In the rows, zero is written as 128.
Rotation paths and how fast each direction turns (degrees a step):
Each turn is a multiple of 5 degrees from 10 to 175, or 0.
Each row of a path follows its step; steps can be skipped.

step 0: [104 111 123 133 115 139 137 126 128 124 131 133 124 133 130 132 135 142
 143 138 131 126 126 132 122 127 126 129 136]
step 1: [128 125 124 126 126 129 128 135 128 126 132 126 116 124 133 117 127 135
 129 119 134 136 116 133 127 135 142  97 133]
step 2: [131 117 122 133 128 130 124 121 137 129 119 114 128 116 130 125 121 124
 124 106 141 113 138 138 119 119 129 127 126]
step 3: [109 128 138 143 125 142 119 123 116 136 127 126 122 124 122 126 126 126
 128 122 123 133 134 136 133 124 132 141 147]
step 4: [121 135 137 130 132 128 127 119 130 129 139 134 110 130 139 134 134 124
 123 134 136 120 106 122 112 132 140 128 135]
step 5: [125 126 117 124 135 147 139 128 137 129 133 119 128 127 119 137 127 132
 118 132 123 119 134 132 110 117 134 110 125]
step 6: [131 137 133 125 130 136 116 130 105 134 119 125 129 120 136 127 126 117
 114 118 124 131 141 128 127 129 126 112 130]
step 7: [123 134 138 136 141 121 133 114 120 130 114 132 123 116 137 137 127 130
 132 127 134 128 133 117 114 118 123 144 121]
step 8: [114 134 134 117 128 132 138 135 125 122 127 146 125 128 118 134 138 144
 131 138 123 125 132 124 126 114 138 128 142]
step 9: [135 128 116 122 137 131 129 136 116 112 136 144 129 127 137 121 133 133
 117 122 137 121 124 123 119 137 124 110 125]
step 11: [125 146 142 128 125 134 128 142 115 129 122 130 128 128 131 126 136 124
 144 117 139 124 134 134 137 125 129 140 142]
[130 127 130 132 130 131 129 121 136 128 121 132 131 128 126 127 130 128
 127 129 131 124 126 128 126 129 125 127 125]  140
[129 126 127 123 127 128 127 126 125 124 128 124 128 128 131 134 132 125
 130 127 134 120 127 127 128 132 124 130 129]  155
[131 125 126 132 127 123 128 127 129 128 131 125 129 130 134 127 127 131
 125 129 131 126 130 126 122 123 132 132 121]  140

step 0: [138 114 125 136 124 127 128 129 123 141 127 121 133 135 110 125 127 115
 138 132 139 126 123 139 124 135 118 139 138]
step 1: [115 128 133 114 128 119 136 125 131 125 129 133 129 140 108 113 131 123
 127 127 130 140 119 124 120 137 136 138 123]
step 2: [119 122 125 138 132 124 123 125 123 138 114 135 113 146 123 134 120 116
 135 132 119 117 122 125 131 132 135 139 128]
step 3: [134 121 133 119 139 128 127 133 130 135 122 127 117 139 125 121 139 137
 137 119 117 137 134 134 108 135 132 136 137]
step 4: [135 135 123 124 124 135 136 136 128 136 126 121 119 133 104 126 128 130
 124 129 117 112 124 115 125 125 127 144 130]
step 5: [140 123 133 141 128 127 121 120 116 138 127 131 129 134 114 113 130 123
 133 117 120 129 120 125 114 136 128 121 115]
step 6: [121 136 119 124 121 113 121 135 125 127 130 120 114 145 127 112 130 129
 136 130 129 126 132 109 121 132 125 130 127]
step 7: [130 126 128 131 123 127 134 127 137 146 120 124 111 143 126 128 133 130
 128 130 109 127 116 133 131 135 122 111 124]
step 8: [144 129 135 118 119 122 113 129 134 128 119 125 111 129 113 119 133 126
 135 129 136 119 134 134 121 131 126 124 142]
step 10: [131 135 132 132 123 129 111 107 131 129 128 128 124 143 122 131 141 119
 143 128 129 127 121 120 134 140 130 131 125]
step 11: [124 136 129 133 140 124 122 128 132 137 127 118 112 137 125 122 119 146
 127 136 135 135 126 128 128 150 130 131 136]
[133 129 128 128 130 132 128 127 127 123 129 133 125 130 128 131 134 132
 127 131 126 122 131 133 126 125 131 132 125]  65
[125 133 125 125 129 129 134 134 128 129 127 133 126 126 127 131 125 132
 127 130 130 123 123 123 128 132 127 127 126]  145
[130 124 124 132 125 128 127 136 128 127 133 127 127 128 129 124 133 126
 122 128 127 126 130 127 128 130 126 124 124]  45
[124 127 127 129 128 133 129 127 125 130 126 133 131 126 128 127 135 128
 134 124 127 129 125 133 128 131 122 124 128]  155

step 1: [123 126 116 140 124 144 126 127 121 136 130 131 123 138 140 131 137 120
 136 125 139 129 120 113 117 137 126 123 132]
step 2: [124 141 123 143 122 123 131 117 114 134 130 130 121 124 125 126 112 138
 117 129 124 113 121 117 120 135 121 128 124]
step 3: [135 132 120 139 120 130 137 131 132 125 130 139 116 129 125 112 129 122
 142 133 136 133 128 105 118 127 130 129 121]
step 4: [130 139 115 139 128 131 119 132 107 139 117 136 129 118 133 120 129 129
 117 133 124 127 137 120 121 138 126 121 134]
step 5: [128 138 120 129 121 138 127 133 120 122 125 130 124 114 124 125 124 132
 136 126 133 118 125 117 116 119 137 140 107]
step 6: [130 137 109 125 127 129 134 150 118 131 134 129 122 127 127 120 128 124
 118 135 136 125 139 115 139 135 125 124 125]
step 7: [125 141 133 134 126 135 136 138 107 136 125 128 135 124 127 138 125 138
 135 120 130 138 137 118 119 119 136 126 120]
step 8: [128 136 124 119 126 147 140 136 114 126 138 135 124 119 133 129 131 122
 119 128 141 124 113 117 134 132 127 133 130]
step 9: [124 134 121 140 131 127 140 130 117 151 132 112 123 133 126 137 127 131
 137 124 134 120 132 114 129 129 127 130 129]
step 10: [119 132 128 136 127 133 132 126 117 121 141 142 132 129 129 133 116 126
 126 117 137 136 119 107 119 140 124 124 128]
step 11: [140 133 126 142 124 133 148 118 118 138 130 130 113 124 141 120 130 131
 130 130 126 117 126 118 125 129 124 126 134]
[124 129 128 124 126 126 126 129 126 131 132 128 128 123 123 129 126 128
 128 124 121 131 125 129 121 125 124 128 128]  140
[135 127 125 125 123 129 127 127 124 128 133 124 127 128 126 126 129 126
 135 130 131 128 130 131 129 128 123 126 131]  135
[127 126 125 132 123 123 127 124 130 129 126 136 128 132 130 127 129 131
 131 132 127 124 123 129 125 129 125 126 130]  35
[123 128 132 132 130 131 133 124 127 130 128 123 127 132 126 127 125 125
 128 127 131 131 120 128 129 129 125 125 131]  40

step 0: [155 116 129 128 131 115 129 137 116 133 126 130 127 123 141 124 133 128
 140 113 131 138 128 121 132 143 130 138 132]
step 1: [136 131 133 115 133 133 130 125 126 128 123 118 109 139 135 127 119 118
 145 125 121 117 133 111 129 130 139 130 114]
step 2: [138 114 138 135 121 114 119 139 134 116 132 144 118 129 132 134 112 120
 136 129 126 117 138 133 133 136 126 136 132]
step 3: [132 105 117 127 123 123 130 128 112 134 121 117 132 129 142 123 120 109
 125 127 129 120 126 120 133 133 143 139 129]
step 4: [125 136 127 134 128 131 125 128 123 125 125 138 117 121 144 129 126 121
 146 131 130 101 132 116 143 120 129 123 131]
step 5: [144 122 138 131 139 106 122 135 128 120 115 133 143 133 139 127 139 112
 135 134 129 123 129 128 135 132 128 133 136]
step 6: [143 127 123 126 128 135 128 124 123 148 131 131 117 136 142 114 143 117
 134 126 129 121 142 120 132 137 141 132 124]
step 7: [143 130 125 119 136 124 122 141 124 108 122 143 111 130 139 128 123 131
 140 125 129 115 132 117 117 130 125 134 127]
step 8: [136 109 134 122 129 124 124 131 137 134 123 125 133 141 134 131 122 112
 130 138 126 111 139 134 120 127 139 145 121]
step 10: [133 129 122 119 137 119 119 137 123 125 115 125 144 119 140 133 127 117
 134 124 135 105 122 115 119 119 128 129 129]
step 11: [133 122 142 127 130 123 130 129 133 148 123 138 134 136 136 131 144 131
 143 135 136 114 142 127 143 123 131 134 126]
[123 134 127 130 128 128 124 132 129 124 127 131 122 130 125 126 127 124
 126 124 130 126 128 124 128 128 126 123 125]  135
[128 130 124 131 130 123 122 131 127 127 122 126 132 127 130 128 127 127
 129 121 125 132 128 133 126 127 127 134 126]  145
[128 133 127 129 126 133 126 124 133 134 132 125 131 128 128 127 126 122
 131 127 125 124 131 130 125 126 132 127 125]  155
[128 130 129 130 130 131 134 130 128 125 132 128 130 129 132 126 126 130
 132 127 129 127 123 123 126 120 126 133 125]  115
